Rotation paths and how fast each direction turns (degrees per step)
Each turn is a multiple of 5 degrees from 10 to 175, or 0.
Each row of a path follows its step; steps can be skipped.
path 1
step 0: [-12  -6  13   4  23  -2   3  -5  29  -3   4   5   2   6 -21   6  23 -18
   2  34 -39  -5   2  -8 -19 -29   2  11  -3   4  -8 -13  11  -8  -2  -8]
step 1: [  9  -9  21  14 -10 -35  22 -21  11  -1  -6   4  -9   3 -14 -17 -11  -8
   4  -9   6 -16  -3   3   3 -11  -9   1  30 -39   9 -19  -4  -2   5 -17]
step 3: [-22  10  19 -12  10   6 -16  34  -6  -1  12   3  11 -14  12  -4  20  13
  -3  16  -2   5  24 -27 -17 -16  25   0 -12   9   8 -25 -10  17  -4   0]
step 4: [-11 -27  25   1  14  -2  20   2   5   3 -21  15   8 -17 -31 -17   4  30
  -7 -13  13   6  14 -17  -7  -7 -25  -6  22  17  11   5  -6  -2   7   4]
step 5: [  1 -26 -18   8 -14   9 -22  -2  14   5 -24  22   3 -13  -5  11   5   7
  13  10  13   3 -35   6   6   6  -2 -12  26  -6 -25  18  15   4 -14 -17]
step 6: [  5   9  -9  13  -3 -20  -3   9  32   0   4  14 -23  -6  37  13   6   6
   0   9  -3 -15   8  -9 -29  -6  14  -3 -28  -4 -20  -5  10   4 -17 -22]
step 7: [ -2   7  11  12  -8 -14  33  13   8  11 -14  -8  14  -4  -8 -18   7   3
  -7   4   3  -1   9   9 -20   1 -35  37 -31  -9  22  -9  -4  -3   4 -12]
step 8: [ -4 -20  -6  -5  -2   8  -3  10   0   4  -2  15   1  -4  -7 -12  12 -24
  12  30   5   4 -25  -4  40  20 -17   1   8 -10  36 -12  -9  15   6 -12]
step 9: [  2 -18  26  14  23   3 -24  -3  14   7  15  -9  -1 -12  17   2   6 -17
  18   5  -2 -36  13 -23  12  12  15 -24   1  16 -15 -13   1  -5   4 -15]
step 10: [ 13 -23  10   1  13 -23   0   8  10  -6  -6 -31  21 -12  -9  -9  20   8
   6 -19  -4  -5  -5   2 -45 -15  11  21  12  -4 -12  -2 -12  -9  14   0]
step 11: [-30 -11 -17  -9 -10 -14   3 -13  10 -22   7  34   8  10  -5 -10  15  21
   9  14  -5  10 -19   0 -13   0   4  16  26 -21  21  -9  16  -7   8   2]
[-4  9  5  6  7 -7  0  5  3  1 -2 -2  0 -2  6  0 -9 -5 -5  7 -3 -2  9 -7
 -2 -6 -2 -1  4  2 -6  4 -3 -2  5  2]  120
[ 2 -3  2 -2 -1 -1  2  7 -8  4  5 -8  6 -2  2 -3  7 -3 -2  0  5  3  9 -9
 12  6  3 -1  1  2  5  3 -3  0 -3 -2]  65
[ -4 -11  -5   5   5   3  -2   5   6  -4   7  -2   2  -1  -7   5  -5   9
   0  -4  -5  -4   3  -1   1   2   5   5   4   2  -1  10  -3   4   0   1]  65
[  2  -3  -5  -2   3   6   4   4  -2   5  -8   0  -3  -2   0   4   4  -4
   2  -8  -6  -2  10  -1  -5 -10   2   3   1  -4  10  -1   5  -5   3  -2]  110
[  5   1  -1  -3  -5   0   0   1   6  -4  10  -4   6   2  -1   7   1   3
  -2   3   3   5   1  -6  -3  -9 -12   3   1   5   5  -4   7   2   4   3]  100
[  2   1   3   1  -5  -2  -3  -1   3  -2 -10  -1  -3   3   4   1   3   4
   3  -3  -6   8   5   1   6   9  -4   8   8  -1  -3  -2   1   6   9   1]  115
path 2
step 0: [ 20  -4   9  -1  11 -14   5   0  -6 -10 -10  12  -2 -40   4  28   7   7
  -6  -3  -4 -10  17  -3  10   1  11 -25  -8   0 -14 -14  10  27 -18   2]
step 1: [ -2  -1   8  11  -4  -1  -6   9  -7  -4 -21 -17   3 -22  -5  21   4  18
  -1 -15   4  35  31  -6  10 -17   0  21  -3  12   4  25 -16   6   8   5]
step 2: [ -1  19   2  23  -5   3  -2   8 -10   4  18 -36 -28  11 -12  13  12 -22
   7 -22  -1  -3   7   7  -3 -16   8   7 -22   8 -16  -4   1 -12  -8  -4]
step 3: [ -3  -8  14  -6   8 -10   1 -10   4  23 -11  -8  -2  -6  13  -5   7 -26
 -18 -22  -6  -6  19 -19   4  -4  25 -22  -8 -13 -11 -13  17  18 -25   6]
step 5: [  4  11  12   7   0  -9  -7  10 -29 -10  15  -1  -5 -15  -1  27  14 -10
   5   0  12   4  27   1  -8  -5  14  16 -13  29 -18  22 -16 -15  -4  -1]
step 6: [  1  13 -12   5  10   3   1  21   5  11  -7 -14 -18   6   7  14  24  -3
   5 -27 -14   6   9 -13 -12 -10  27  12 -14 -11 -17 -16   1  25 -13  14]
step 7: [ -6  10   7   4 -14  -4   6  -6   0  16 -12 -16  -5 -18  -1  13 -14  -6
   0  -9   6  21  12 -11  36 -21   3 -30 -19  -8   8 -11  20  15 -12 -13]
step 8: [ -3   2  27  24   0 -25   0  -6 -12  -8  -3   2  13  -5 -19   5   4 -16
 -23 -20  -6   3  39  19   3  -6 -12  -5  -6  15 -10  17  -2  -3  -1   3]
step 9: [  0  -7   8   0  22   5 -14  12  -3  -8   5 -20  -7  -4  -2  20  23 -13
   9 -17  11  -8   1   7   9  11  37   0 -10   9 -21  15 -12   6  -5  30]
step 11: [  3   5   2  25 -16 -10  19  -5 -12  -3 -11   4  -9 -28  -6  18   9   1
 -32 -12  -8  17   4   2   8 -28  -2   7 -13   3 -12  10  24  10  -8 -11]
step 12: [-10  -1  36   2  17 -13  -6   4   7   3   6 -20 -19  -6 -20   8  -2 -19
   2 -15 -10  16  19  11   4 -20  21   2   5  24   5   4 -15   9  -3  13]
[-6  0 -5 11 -4 -1  3 -7 -2  3  2  0 -4  4  1  0  7 -4  0  8 -3 -6  4  5
  3 -3  0  7  1 10  5  8  0  1  4  3]  110
[  2   4   0   0   2   5   9   1  -1   3   1  -7   3   6  -1   3   6  -1
  -1  -1   6  -1  -2   3  -9   3   8   0  -4  -3   9   0 -13  -5  -4   0]  100
[ -3   0  -9   3  -2   3   4  -3   2 -10  -2   0   2   8  -6   0   6   5
  -6 -13  -1   1  -7   1   2   1  -1   0  -3   0  -7   1   0   6   7  -2]  155
[ -3   9   3  -2  -4   0   3  -2  -3  -2  -4  -1   6   1   0   1  -4   1
  12  -4  -2  -5  -1  -5   4  -4  -7   0  -8   1   2   6   2 -13   2  -6]  125
[  5   0   6  -1   2   3  -3   4  -2 -16  -3  -1   5   2  -2   0  -5  -1
  -9   6  -3   0   6   5   4  -7   4   5  -2   2   7   1  -2  -1   5  -1]  100
path 3
step 0: [  5  -5  -9   4  17  20  16   1   2  -7  20 -17  11  14   6  11 -32   8
 -20 -14   5   3  -8 -26   9 -18   1 -13 -11   8 -11 -13  -3  12 -28  11]
step 1: [ -1  -2  -4 -26   0  24  -4  14  -3 -21  -2 -12  -3   5   4  13 -13  -9
   9   8  -3 -26  16  -4  -9 -17  -3 -23   8  11 -39  -5 -10  18  -1  13]
step 2: [ -3 -31   6 -16  -1  33   1   7  -8   4   5   9  14 -17  -6   9 -13 -13
  18 -21  -2  -3  15   7  -3  -6   2  -6 -31  -6  -4 -26 -12  -6  -6  17]
step 3: [ 17 -14  -1  10   1  22  -4  14 -28   9  -9  18   5  13   7   7 -21 -10
   4   0   0   1 -22  -1 -12  -2 -18   8   1 -21 -27  -1   5  -3 -23  26]
step 4: [-12   3 -24   2  -7  30  -8   3 -18  -8  -3  -4 -16  -6  17  -7 -32  -5
  -6   7  15  10 -10 -20 -20   9  28 -11  -5  -1 -11 -20  -1  -6  -7   9]
step 5: [ 30 -11 -17  -2  13  23 -11  10 -15  15 -27  -3  10  -6   2  -2 -11   6
   2   4  11   0  25 -13  -4 -19  13 -17   7  22   5 -11   2  13  -9  18]
step 6: [  9 -18   3 -14  18  11 -27  10   8   7 -11 -18  -3   4   7  18 -25  -4
  15  -8  -6  14  -6 -17  20  10  -9   2  -8  10 -19 -36  11   5  -1  10]
step 7: [ 27  18   3 -11  13  11   5 -11  -6   4  10 -16   2  -5  13  12 -12  -9
 -15 -17   4  -1 -10 -19  -2 -15   0 -12 -22 -19 -24 -12  -8  17 -10  29]
step 8: [ 13 -17   2 -32 -14  25  -9  -5 -12  -5 -11 -16  -9  -1  15  10   6   2
  13   9  -5  -7  -1   2 -33 -12   6 -22   3 -14 -29 -17  -1  -1  -3  -3]
step 10: [  8 -11   3  18   2  12  -7  10 -11   0 -16  12 -24  21  22  11 -19  -7
   9   4  -6  19  -3 -25 -10 -10  -8   8  11   3 -27   2 -14  17 -19  16]
step 12: [ 21 -24 -12 -28  24  22   2  12 -17   4 -11  -8  17  -6  -4  -1  -7   4
   4   7  -3 -10  -1 -15  10 -37 -12  -2   9  10 -11  -6  -4  12 -17  -1]
[  3  -1  -4  -5  -4   2   1  -2   1   3   2   7  -5  -9   5   0   5  -5
   2   4   7  -6   5   1  -5   1   5 -13  -1   5   0   3  -2   6   5  -6]  110
[ -4  -2  -3  -3  -1   1   6  -1   6  -1  -4  -9   1  -3  -5  -3  -8   4
  -1  12  -2  -6   3   1  -3 -11   8  -2   7  -1   2   1   4  -6   1   1]  95
[10 -2 -7 -3 -8 -6  0  0  3 -3 -2 -1 -2  8 -7  7  1 -7 -3 -7 -4  7 -3 -3
 -3 -5  5 -2  1 -2  3 -2  3  1  8 -1]  35
[ -3   3  -1   3  -3   3   3  -8   1   2   4   0   9  -2  -1   2  -5   0
  -4  -1  -3  -1   3  -4  -1   4   3  -2 -13  -3  15  -4   0   6  -4   2]  160
[ -5   1   0  -4  -8   2 -10  -2   0  -2  -7  -1   0   6   0   6  -2   0
   4   8  -7  -6  -1  -3  -2  10  -7  -3   4   0  -1   3   8   5   0  -3]  155
[ -5  -1   3  -1   0   1   5  -6  10   5   3  -4   6   5  -4  -1   3   3
   3  -9   3  -5  -1   2 -12   2  -4  -1   4   1  -8  -5  -2   5   3   4]  55
[ 0  4  0  3 -8  6 -7 -7 -1 -4 -9 -1  0 -2 -4 -3 10  5  5 -9 -1 -2  6  1
  4 -6  5 -3 -3  1 -1  0  1 -6 -6  0]  115
path 4
step 0: [ 11 -22  17   2  -9   6   5   1   8   1  -4  22 -13  -8 -11   2  -2   1
  -1   2   0  14   6  32  13 -15 -42  -6  19 -14 -14   8  16  11   3 -10]
step 1: [ 18 -13  -1   3  -7  17  23  24   4 -35  14   8  10 -14 -12  -5 -12  -9
  -6  -7   9  -5 -20  -5   2  -4 -13 -14  -5 -20   3   8  -3  28   1 -19]
step 3: [ 21 -11  -8   8  -1  -8   6  19   1   2 -12  -2  -8 -18  12  -9  20  12
   2 -16  22  13  16  26  13 -24  -6   9  -3 -21  13 -17  23  -5   8   8]
step 5: [ 13 -27   1  12   7  10  13   8   5  22  -5  12  -4  18  -1  -4   6   0
 -25   2 -15  19  -4   7   5  -9  14 -17 -12   6 -25  25  29  12  -1  -9]
step 6: [ 12 -22  12 -14  -6  13   2  10  21 -13   7   6 -10  -5   3 -13  26 -16
 -26  -7  18  11  -7  12   3 -26 -13   3  14   7  14  22  10  14   6   8]
step 7: [  8  -4   7 -19  10  26  35   6   1 -24  15   7   5  -6  -4  -6   3   3
   6  13  15  -5   5 -27  12 -24  -8   7 -27   6   6   6  10   5  16  -1]
step 8: [  8  -2   2   2  11  19  12  13  -4  15  -5 -17  -1   5  21  13   4  -5
   0 -21   8  32  10 -10  12 -22   7   0 -38 -20  -6  13   4 -10   6 -11]
step 9: [ -1   3   3  -3 -26  16   7  12   7  10 -24   6  -7  -7  18 -12  -1  -2
   0 -11  -8  31  16  10  -7 -19  -3  21  11 -10  18   3   9   8  35   2]
step 10: [ 27  -7   1 -19 -10   4  29   4   2  -4  -2  18  -8 -10  -4  -7  -4  -6
 -10  12 -20  -8  24  -9  -7   5  13  -9  -3 -12 -15   6  15   9  37 -16]
step 11: [ 10  -8  -9 -20  13   7 -10   7   0   0  14  14  -8  11  17  13  -7 -20
 -30 -21   1   5  13  -3   0 -16   3   3   0  -6 -32  24   8  19  -1 -17]
step 12: [-15   5   1 -11  -3   7   4   3  17 -15  -3  28 -13  -9  -9   3  -8   1
   5 -14  18  13  15   1  19 -31 -32   6  16  -9  -2  23  23   0   3   1]
[  6  -2   1 -11  10  -2  -4  -2  -6   0   5  -1  -4   0   4   2   4   4
   0   2   7  -8   8   1   1  -5  -5   7  -2   3  -6 -10  -1  -1  -1   0]  90
[  1   2 -12   3   2   8   3  -5  -1   9  -1  -6  -5   5   1   1  -3  -1
 -10  -3  -3  -3  -4   3   7  -1   0   6   0  -1  -4   4  -2  -6  -6  -3]  120
[  7  -5   2  -2 -10  -6  -4  -2   3   5   6   6  -1   8   1   1   1   0
  -1   5  -2   3  -2  -5   9   4   5   5   8   0  -1  -2   3   3   0  -8]  65
[  0   5  10  -1  -3   9  -1   4  -1   2   2  -5  -1   2 -12  -2   4   2
   4  -4   3   2  -4  -4   7  -4  -5   0  -5  -3   5  -5  -9   2  -2  -8]  60
[ 6 -8  3  7  6  0 -1  3 -1  0  1 -6  2 -4  0 -6 -3  2  3 -3 -5 -5 -8  3
  6 -2  1 -2  2  5  4 -7 11  4 -8  4]  25
[-2 -6  1  6 -3  1 -1  2 -1 12 -4 -4 -7 -2  4 -6 -1  7  5  2 -5  1  3  3
 -7 -2  2 -3  1  2 -5 -8 -6 -1 10 -5]  70
path 5
step 0: [ -3  12   9  16  18  18 -15  -3 -16   4  14   7 -10 -14  12  11  10 -14
  -5  -8  11  -8 -16   5  -1  10  14 -42   3  -5  -2 -18 -11 -21 -11  14]
step 1: [ 11 -14  -4 -18  -5   4  18  19   1  11  23   6  13  -9  -2 -14  -5  14
 -20  19  14  11 -28 -15   1  -4   0  -6  16  22 -10  -5  14  24  -8   2]
step 2: [-17   4 -13 -21  -5 -17  24 -21   4  -5 -13  16 -10   3   9   6  -4   0
  -7   0  31 -14   8 -11  13 -13  -4   0 -15 -17  -5 -13 -13 -12  -9 -27]
step 3: [ -6 -18  14  21  -5   8   9   6 -32 -13  17  13  -7  12  -4  21 -11   8
  -2  13 -22   4   2   0   9 -18  21  14 -32  -5  -4  12   4   9   2   1]
step 4: [ 14   5   8  -9 -12   2  17  20   4  -6   4 -17  -1   3   1  -2  17   8
   5 -16 -18  -1  22   9  -1  -2 -25  -9   1  -5   8  -8 -38  13 -31  15]
step 5: [ 23   0  13  -8   4 -20  -2  -6  -5  -3   6  -1   9  -9   7  -3  -9   1
  13 -12 -24 -24 -14 -14   8  23 -13  24  -2  20 -19  -4  10 -28   7  -9]
step 6: [-15  20   8 -23  10   7 -12 -11 -12  -4 -28  -4   4  -4  -7   3 -13  -4
  10 -13 -13  25  -5   2 -12 -28 -18 -10  -6   5   7 -21  18  11  17   6]
step 7: [  5 -21   7  15  -2  -1  -4   2   4  22  -9  14  -1 -18   0   8  32 -17
  12  16   7  27  -1 -12  -6 -11  -9   5   7  -1   7  19   3 -32 -11  10]
step 8: [  0  -8 -14   2 -10 -11   7 -23   0 -13   6   6  11   6 -17  -1  -1  16
  -5 -27   8   2  -7   6   4  21  12 -41   7   4   9  11  22  -4 -13  22]
step 9: [ -1   6 -28 -12 -10   4  14   6  23 -15  16  -6   9  28 -24 -12   0  -2
  -6  14  11   3  -5  -9 -10 -12  -8  38   0  -6   0   3  10  -6  15   4]
step 12: [  0   8 -17   0   0 -19  -3  15   7  10   4  -2  23 -16   9 -10   3 -15
  11  -8   6 -32   2   2  -8   7 -14 -12  18  -7  25 -37  -9   2  -3 -15]
[ -3   5  -3  -1  -3   0   2   0   0   5   4  -8   7  -6  -2  -9  -5   1
  -2   0  -4   7  -2  -1  -8  -9  -1   4   3 -10   0   4  -4   3  -6  -2]  140
[  4  -2  -3  -6  -3   2  -4   4   2   9  -2   9   0   8   4  -4   5  -3
   2  -2   0   0  10   3  -3  -1  -1   3   3   0  -5  -3   5   0 -11  -6]  135
[  5   7  -1   5 -10  -2   7   0   1   2  -7   3  -3  -1   5 -10   4  -7
   4   3   4  -3   2  -7   4  -4  -1   2   2   3   4  -1  -7   1   4   6]  140
[-4  2  0 -5  3  0  2  6  7 -8 -1 -7 -4  2 -6 -3 10  1  1  1  0  7  0  1
  7 -6 -4 -1  0  6 -1 -1  4 13 -1 -2]  145
[  0   4   1 -11   8   3   5   5   0   3  -6   1  -2   1   8  -2  -3  -2
  -3  -8   6   4  -9   0  -4   4   1   7  -6   5  -3   6  -1   1   3   1]  85
[ -4   4   0  -1   4  -3 -11   2  -4  13  -3  -8  -1  -6  -4  -1   3   1
   1  -2  -4  -6   1  -2   0   0   0   3  -3  12   3  -7  -2  -1  -1   4]  55
path 6
step 0: [ 24 -12  20   5  -6  15  28  32   8   5 -11 -21   6 -19  11   8  -2 -15
  19  14 -11 -27  -6   3  14  -5  24  -7   7  14 -10  20  -4  -5  16 -13]
step 1: [  6  23   7  15  11   1   5   0  18 -24  25  -5  22  15  -8 -17  16   0
  34  34  24  12   4 -15  -7  15 -16   4  -8   0  15  -8  -3 -12 -16   2]
step 2: [-15  11   7  -6  19  18   1 -15  -6 -16 -13  15  -5   0  14  14 -19 -15
  -5   3 -25  41 -21   0  16 -11  -4  -6  -4 -23  -1 -16 -14  -8  28 -12]
step 3: [  0   0   0  39   1   4  13  14 -16   8 -22 -11   3 -11 -19   1  24 -16
  13 -21  11 -25 -33  -4   9   6   6  10   9  -5   1  -4   8  19  24  16]
step 4: [ -5   1 -20 -11   6  -5  15 -28  -9 -13  11  -6 -21   5  12 -23  27   4
  10   3   7  17   1  13   9  34  17  -1  -6  11  14 -14   8 -14 -30  20]
step 6: [-11   2 -16   8  -7  -2 -25  -2 -11  29 -10  10  -7 -13 -19  -1  -3 -16
  -1   3  23 -44   1   3   0  14 -24 -10  -4  -1  32   6 -19  15  -3  13]
step 8: [ 23  -2  11  -5   0   2 -14  13  12  32  -9 -32  15 -20  17  26   8  15
 -34  -8  -8  -5  15  18   3   2   7  -8   6   3 -17   6   8  -4   3 -24]
step 9: [ -4  -7  -9  19   3  -7  10  20  27  -2   2  -4   6  16 -12  -9 -15 -16
  -4  10   9  -9  15 -11 -27   7 -31 -18  -4  35  22  18  -3  -1 -22  -1]
step 10: [-13   8   5 -23  -4  -5   2 -13   1  -3   8  16  30   1  30  -8 -30  18
   2   5  -6  29 -10  -9 -21 -32  12   8 -17  -3  12  -6   1  22   5 -14]
step 11: [ -6  -4   3  17  -5  10   1  19  20  28  12 -23  -5  -8  -6  10   6 -16
   7 -22  -7 -15  -4   2   7 -39  -7   2  -6  -7 -18 -26  25  -9  26  -7]
step 12: [ 15   8  -7  29  -4 -22   2  12  -2 -12  21   6 -17  31   1 -30  16 -21
   4   8 -17   7  -7   1 -26   2  24 -10  17  18   7 -10   2  -3 -19   5]
[  4   0  -1   3   1   0  -6   5  -4   2  12   1  -4  -7   3   3  -5  -3
   6   2   3  -2  -4  -6   2  -7   3  -4  -4 -11   0   1  -4  -5  -9   0]  70
[-3 -1 -6 10 -5  4 -8 -5  3  7  2 -5 11  3  2  0  2  0 -2  5  6 -4  3 -2
  6  5 -1  8 -6 -4 -4 -1  5 -1  2  2]  145
[ -1   3   6   2   0  -4   4  -3   2  -8   2   2   2 -10 -12   1  -3  -3
  -1   3  -5  -1  -2   2   3  10   8   1  -4  -6   5   0   4  -7   5   0]  25
[  4  -4 -10 -11  -8   4   1  -1   1  -7   4  -1   3  -3   2   3  -1  -3
  -6   0   3  12   2  -4  -3   2   2   2   4  -7  -1  -5  -2   3   4  -1]  130
[ -4   2   3  -4 -11   1  -1  -1  -1  -2  -8 -11   2   0  -5   5   1  -7
  -1  -3  -2  -5  -7   1   5  -5  -1  -1   0  -2  -4   2  -1   0  -6 -12]  130
